(98): | 113 |  83 | 102 | 108 | 101 | 111 | 100 |
(51): | 113 |  97 |  69 | 104 |  95 |  85 |  65 |
(9): | 149 |  92 | 143 |  89 | 146 | 117 | 112 |
(14): |  75 | 110 |  73 | 148 | 155 | 119 |  86 |
(143): | 113 |  83 | 102 | 120 | 101 | 111 |  71 |
(2): |  75 |   9 | 124 |  82 |  91 |  41 | 108 |
(98)	| 113 |  83 | 102 | 108 | 101 | 111 | 100 |
miss (98): | 111 | 102 | 108 | 113 | 100 |  83 |	| 101 |

(143): |  79 |  92 | 104 |  95 |  90 |  93 | 103 | 103 |  90 |  95 |  82 |  97 |  83 |  99 | 115 |  97 |  94 |  98 |  91 |  89 |  94 | 103 |  87 | 102 | 118 | 107 |  99 |  96 |  89 |  86 | 100 |  88 | 106 | 112 | 107 | 106 | 106 | 109 |  94 |  92 |  89 | 116 |  93 | 103 | 108 |  90 | 101 |  87 |  94 |  83 |  92 | 109 |  91 | 104 | 102 |  93 | 112 | 103 | 106 | 107 | 101 | 103 |  81 |  90 |
(14): |  79 |  92 | 104 |  95 |  90 |  93 | 103 | 103 |  90 |  95 |  82 |  97 |  83 |  99 | 115 |  97 |  94 |  98 |  91 |  89 |  94 | 103 |  87 | 102 | 118 | 107 |  99 |  96 |  89 |  86 | 100 |  91 | 106 | 112 | 107 | 106 | 106 | 109 |  94 |  92 |  89 |  99 |  93 | 103 | 108 |  90 | 101 |  87 |  94 |  83 |  92 | 109 |  91 | 104 | 102 |  93 | 112 | 103 | 106 | 107 | 101 | 103 |  81 |  90 |
(181): | 101 | 102 | 107 | 107 | 103 |  91 |  94 | 116 | 103 |  90 | 108 | 112 |  89 |  93 | 109 |  99 |  92 |  87 |  92 |  81 |  94 |  89 | 106 |  95 |  93 | 118 |  86 | 112 | 109 |  99 | 107 |  83 |  93 |  90 |  94 | 101 |  92 |  91 | 103 |  97 |  94 |  82 |  90 |  95 | 104 |  96 |  97 |  79 | 102 | 105 | 106 | 103 |  89 | 106 | 115 |  88 |  98 |  83 |  90 | 103 | 106 | 100 |  87 | 103 |
key -> tag
| 84 | -> J_551
| 94 | -> J_760
| 93 | -> J_171
| 92 | -> J_788
| 83 | -> J_522
| 82 | -> J_7
| 91 | -> J_503
| 88 | -> J_716
key (181) 32: 	J_522
order: |  90 |  81 | 103 | 101 | 107 | 106 | 103 | 112 |  93 | 102 | 104 |  91 | 109 |  92 |  83 |  94 |  87 | 101 |  90 | 108 | 103 |  93 | 116 |  89 |  92 |  94 | 109 | 106 | 106 | 107 | 112 | 106 |  88 | 100 |  86 |  89 |  96 |  99 | 107 | 118 | 102 |  87 | 103 |  94 |  89 |  91 |  98 |  94 |  97 | 115 |  99 |  83 |  97 |  82 |  95 |  90 | 103 | 103 |  93 |  90 |  95 | 104 |  92 |  79 |	(143)
order: | 103 |  87 | 100 | 106 | 103 |  90 |  83 |  98 |  88 | 115 | 106 |  89 | 103 | 106 | 105 | 102 |  79 |  97 |  96 | 104 |  95 |  90 |  82 |  94 |  97 | 103 |  91 |  92 | 101 |  94 |  90 |  93 |  83 | 107 |  99 | 109 | 112 |  86 | 118 |  93 |  95 | 106 |  89 |  94 |  81 |  92 |  87 |  92 |  99 | 109 |  93 |  89 | 112 | 108 |  90 | 103 | 116 |  94 |  91 | 103 | 107 | 107 | 102 | 101 |	(181)

